Each row is where one point has got to under a steady rotation. How many steps took it there?
The counts run from 0 to 429.
[20,13,11,2,29,-4,-10,31,15,50,-23,-10,-46,22,2,-19,23,3,4,-16,-29,14,-20,-3,-9,0,-15,-21,-63,-7,11,-5,-48,-9,4,-13,27,27,-9,-20,-4,-11,10,26,4,-21,-1,-11,30,3,-12,-3,29,-15,33,-13,-15,-17,4] -> 353
[18,-18,4,-12,0,28,-6,16,39,41,-21,15,-31,13,-28,-9,10,23,21,-16,-33,0,-3,11,-5,9,-19,-6,-41,-27,4,-18,-28,5,29,2,13,42,-33,-7,-27,-5,26,46,-1,-14,-6,-20,11,1,-22,-6,13,2,30,7,28,-3,11] -> 17
[-4,-5,-14,21,32,-18,-34,27,23,39,-23,-20,-27,22,-32,-14,-8,26,-12,-8,-43,-3,-6,2,-2,-4,-19,-11,-57,-6,-17,-5,-24,-20,12,-14,10,15,-51,-3,-14,10,23,11,-24,-12,-15,9,10,-21,-9,0,10,-10,39,-16,-3,9,11] -> 181
[43,7,-8,-2,17,22,8,1,14,31,-7,-22,-58,23,-21,-23,38,13,25,-40,-12,4,-32,-2,13,2,-23,-5,-30,-11,5,17,-21,-13,29,-9,20,25,-14,-2,-18,-17,11,54,-13,-6,-2,14,12,1,-33,-18,-1,-18,31,-3,10,8,12] -> 370
[7,10,30,-15,8,33,-18,-4,31,20,-15,0,-15,8,-46,0,21,33,18,-7,-31,-8,-20,2,18,21,-7,-15,-47,-12,3,-17,-19,-12,36,32,22,11,-18,4,-21,1,15,54,5,-19,-3,-10,-1,9,-18,-7,12,-8,25,10,34,-2,30] -> 6
[15,28,-10,15,33,-12,2,16,25,37,5,-13,-26,35,-24,-28,55,-30,-12,-39,-19,6,7,-3,3,1,25,1,-43,8,8,-12,-24,-6,0,-4,34,-20,-22,2,14,-3,5,36,14,-28,18,-8,-1,10,2,-37,5,7,14,11,2,-4,27] -> 411
[42,-1,-10,6,-5,25,-4,15,24,21,-5,4,-30,12,-31,-18,43,0,12,-47,7,3,-9,7,31,-2,-18,1,-38,-4,39,9,1,-7,-4,13,14,36,-50,22,5,5,20,46,-7,-4,12,-13,-5,-19,-13,-19,-6,-22,23,18,23,-2,3] -> 64
[34,-21,-14,14,24,15,5,39,10,33,-17,-5,-29,24,-29,-17,45,-8,6,-59,-16,27,-14,12,12,-1,4,-10,-19,-15,30,-9,-1,-8,-14,-16,19,11,-46,11,2,1,18,34,2,-11,12,-31,-8,-17,-13,-24,6,-5,24,21,12,21,5] -> 75
[8,4,-3,-10,25,22,-11,30,10,32,-8,-12,-7,28,-49,-7,37,-9,5,-42,-14,-11,-19,8,15,6,26,-22,-36,6,39,-4,5,-7,-14,24,9,-3,-36,4,23,7,-6,35,10,-7,18,-31,-36,0,-8,-45,11,-14,15,23,14,6,23] -> 81
[13,9,-12,-9,44,2,-8,37,10,31,-5,-11,-12,28,-34,-10,44,-19,-3,-38,-9,3,-15,8,12,2,26,-20,-50,-3,34,0,-7,-9,-24,6,21,-16,-25,-7,27,3,-11,29,6,-6,19,-29,-20,-3,-3,-45,15,4,16,9,3,7,17] -> 79
[-2,9,2,29,17,-8,-4,18,25,36,-17,11,-26,32,-7,-23,22,22,-15,-16,-30,18,-6,-3,2,8,-22,6,-54,-24,-7,-21,-39,-18,43,-25,29,-20,-28,-10,-26,-5,11,44,14,-19,-13,19,19,9,-7,-6,19,13,23,8,-1,-7,14] -> 324
[-4,10,16,11,-12,15,-10,9,19,31,-10,12,2,20,-26,-18,13,25,-5,-17,-30,-12,-16,5,7,16,-27,-3,-47,-11,14,-24,-32,-8,59,16,17,6,-27,1,-15,5,-2,54,33,-16,-11,14,-12,16,0,-28,31,-8,23,20,17,-17,18] -> 329
[27,-6,-19,2,47,-2,-2,41,10,34,-11,-11,-31,27,-25,-14,46,-17,-6,-47,-13,24,-12,9,9,-4,18,-11,-37,-15,28,-2,-11,-12,-22,-23,24,-9,-34,0,16,0,6,28,-4,-10,17,-28,-4,-11,-7,-34,14,10,24,9,2,19,10] -> 77
[-2,-13,13,22,15,7,-7,14,-14,37,-19,-13,0,17,-51,-24,34,14,27,-22,-49,17,9,-1,-1,-15,-4,-9,-26,9,-3,-29,23,20,-3,19,27,-18,-56,10,-23,24,27,27,-16,-15,-3,-17,-16,-10,-9,-2,-8,-12,30,17,17,-14,8] -> 131
[-8,17,6,15,46,-21,-20,18,-7,33,-9,-11,-3,16,-41,-21,35,1,16,6,-31,19,14,-9,12,-9,1,-7,-65,2,-2,-17,-1,18,-12,11,25,-44,-45,-6,2,29,16,25,-25,-14,1,-7,-4,-7,3,-8,1,14,24,1,-2,-21,17] -> 135
[1,-32,-4,17,20,14,-15,42,7,24,-29,10,10,16,-47,-18,10,32,0,-16,-37,22,-7,13,12,3,-28,-4,-28,-31,10,-25,2,-2,27,-6,16,-6,-60,8,-25,21,12,30,-8,-3,-14,-14,-14,-17,-2,-16,18,16,32,24,12,11,9] -> 160
[4,23,-23,-5,31,-7,-24,25,48,39,-4,-9,-13,31,-56,-13,32,-23,5,-27,-20,-24,19,16,-3,-2,22,0,-57,-4,-10,2,-1,-9,-13,15,12,-9,-35,-15,19,12,-3,17,-10,-21,10,-22,-8,-1,-5,-27,-26,6,8,-7,15,-3,21] -> 98
[8,32,-19,23,32,-20,-20,27,15,35,-6,-15,-35,44,-21,-17,32,5,0,-30,2,1,-18,2,30,4,-22,3,-55,-9,10,27,-5,-32,6,-14,-8,-30,-41,-13,28,6,1,25,-22,-2,-7,13,1,-9,-4,-16,-14,-18,5,-7,-13,9,1] -> 230
[5,40,3,34,39,-14,-6,31,6,41,-4,-18,-25,42,-27,-40,39,-4,19,0,-29,17,-5,6,2,-1,-24,17,-21,5,-28,-2,-8,-1,28,1,18,-22,-20,-12,10,10,-6,25,-24,-30,-16,-9,22,25,9,-19,1,-3,18,4,-23,-25,20] -> 277
[9,-14,-19,26,10,-7,-16,27,8,45,-23,-19,-21,19,-27,-32,-13,15,6,-10,-41,-6,-4,5,6,2,-42,-7,-36,1,-1,-15,-20,4,28,-6,1,40,-59,3,-11,19,18,25,-21,-11,-18,9,5,-18,-10,-22,16,-13,33,-7,-8,4,16] -> 189
[13,11,-24,4,41,-9,-17,23,44,42,-5,-16,-34,34,-49,-13,34,-15,8,-29,-22,-3,14,16,-1,-4,20,10,-41,-6,-23,2,-4,-17,-15,-4,16,-10,-41,-1,13,6,19,13,-22,-24,9,-18,5,-3,-13,-18,-22,7,19,-6,18,19,21] -> 96
[22,5,14,5,6,26,4,14,1,45,-26,-19,-44,23,-5,-25,16,15,26,-20,-31,-5,-35,-6,9,16,-21,-27,-30,8,25,-12,-24,3,28,12,10,42,-20,-4,-6,-7,9,51,5,-15,-3,-11,5,6,-24,-21,21,-35,28,7,-3,-12,12] -> 359
[-10,4,8,15,10,12,-16,15,-11,31,-18,-8,18,15,-58,-20,34,11,19,-22,-41,-4,10,-1,-5,-16,3,-14,-47,9,5,-16,24,22,-7,36,34,-23,-45,-2,-17,25,4,27,-7,-11,5,-16,-26,-6,-1,-7,-10,-18,23,14,13,-32,6] -> 129
[-8,10,31,7,34,-3,-5,25,-1,47,-11,16,-27,39,-24,-14,36,33,22,7,-27,33,-18,-5,1,1,-25,6,-42,-22,-1,-2,-18,2,20,-19,10,-43,-25,-15,-8,0,23,29,-14,-16,-10,-5,14,20,1,4,19,10,26,18,-5,-22,-7] -> 305
[11,21,9,43,21,-4,0,30,4,46,-12,-20,-27,41,-29,-39,30,3,26,-14,-37,15,-8,7,-3,7,-30,13,2,7,-23,-13,0,4,36,0,8,-6,-33,-2,0,13,11,25,-21,-37,-17,-15,15,23,0,-14,-3,-23,16,9,-11,-16,17] -> 275
[23,-15,8,-15,-3,19,13,10,8,55,2,11,-40,38,-29,-18,41,2,29,-45,-8,4,-18,8,4,-3,-13,3,-21,-6,34,8,-16,7,8,-9,-9,10,-37,10,9,-12,29,42,5,-9,11,-9,-9,10,-23,-29,16,-17,26,27,18,-2,-12] -> 388
[22,40,1,-8,33,-3,-12,14,31,19,17,-9,-16,18,-49,-16,59,-27,0,-22,-7,7,3,13,10,-4,16,12,-51,0,-2,4,-20,-12,1,18,34,-12,-18,12,22,6,5,26,-3,-32,16,-16,5,16,12,-33,9,8,19,10,10,-8,25] -> 421
[13,41,3,17,33,0,-8,24,8,23,-2,-9,-10,28,-41,-25,56,8,17,-7,-19,20,-9,13,1,-16,-31,17,-41,-23,-26,18,-5,-6,32,-1,35,-27,-11,-24,-10,4,-15,25,-28,-18,-13,6,22,24,10,-4,-3,0,19,1,-10,-28,9] -> 287
[5,37,-19,24,26,-14,-25,28,16,32,-6,-11,-23,43,-22,-12,33,2,-6,-31,6,-13,-17,7,29,5,-23,-6,-65,-9,19,27,-3,-32,7,-1,-6,-30,-37,-18,32,5,-11,26,-13,4,-5,11,-8,-7,-2,-20,-17,-22,0,-4,-7,1,6] -> 231
[17,-10,0,20,10,-1,-8,26,-30,45,-16,-26,-19,36,-29,-20,19,15,26,-45,-26,9,-31,7,3,-10,-40,-21,-31,-4,32,4,7,3,3,-9,-8,-1,-51,0,11,11,21,26,-11,-5,-14,3,-14,-14,-23,-14,17,-43,26,2,1,8,-13] -> 217
[1,7,-8,-30,37,16,-2,12,22,40,-13,1,-37,24,-24,-17,22,14,-8,-3,-18,-11,-13,-8,4,-7,12,-13,-70,-3,23,23,-39,-3,7,5,28,21,-18,-11,-13,-11,-8,35,-13,6,20,5,5,-1,1,-31,25,10,41,6,-15,-29,7] -> 31
[14,0,-19,8,36,6,5,32,18,34,-4,-7,-22,25,-59,-35,38,-2,13,-11,-23,19,12,10,3,-17,5,26,-10,3,-14,10,7,10,1,-3,26,6,-50,15,-11,14,9,17,-46,-15,13,-17,5,-1,15,-30,-2,15,42,24,-9,-19,11] -> 114
[16,-12,-1,20,23,-11,-9,30,-31,48,-14,-26,-30,35,-25,-23,24,10,25,-37,-21,16,-27,1,8,-10,-38,-16,-36,-8,23,8,-3,-1,0,-23,-6,-7,-49,-1,15,11,22,22,-18,-5,-14,6,-6,-10,-19,-10,14,-35,29,-3,-6,13,-11] -> 218
[38,10,-6,-3,-5,27,-9,10,24,22,-4,6,-21,9,-33,-12,43,-3,11,-42,10,-8,-9,7,33,0,-15,-5,-50,0,46,10,1,-4,-4,27,11,29,-50,18,11,4,15,46,0,-1,14,-12,-10,-20,-9,-21,-3,-25,21,17,22,-10,2] -> 63
[10,-4,-1,14,-1,6,-16,26,-30,40,-17,-20,3,29,-36,-15,17,9,23,-42,-25,-13,-29,8,3,-14,-36,-31,-48,-4,38,8,7,5,4,13,-5,2,-42,-10,14,13,-6,29,1,1,-11,3,-26,-12,-15,-19,11,-48,22,-1,4,-11,-11] -> 215
[5,13,4,20,42,-10,-20,19,15,23,-9,-3,-16,12,-40,-20,30,23,14,9,-20,27,9,-8,38,0,-23,11,-48,-9,-8,-12,6,2,5,2,18,-29,-55,7,-8,27,31,28,-43,-7,-10,-4,11,-18,0,0,-6,20,25,8,2,-5,16] -> 143
[8,14,11,-1,27,-6,-9,17,17,28,4,7,-22,22,-27,-21,25,15,-14,-2,-23,17,-22,3,7,1,-27,10,-57,-20,-3,-6,-57,-16,43,-16,25,1,-16,4,-7,-4,10,33,5,-23,-9,18,20,16,7,-21,50,12,38,9,-3,-5,14] -> 334
[17,-7,-23,13,23,-3,-2,32,34,48,-7,-5,-27,32,-52,-32,28,-17,16,-26,-29,5,26,19,-10,-6,1,17,-14,-1,-18,-14,5,12,0,-4,5,12,-54,4,-1,12,22,22,-23,-25,6,-25,5,-1,-9,-30,-14,13,23,9,10,2,16] -> 104
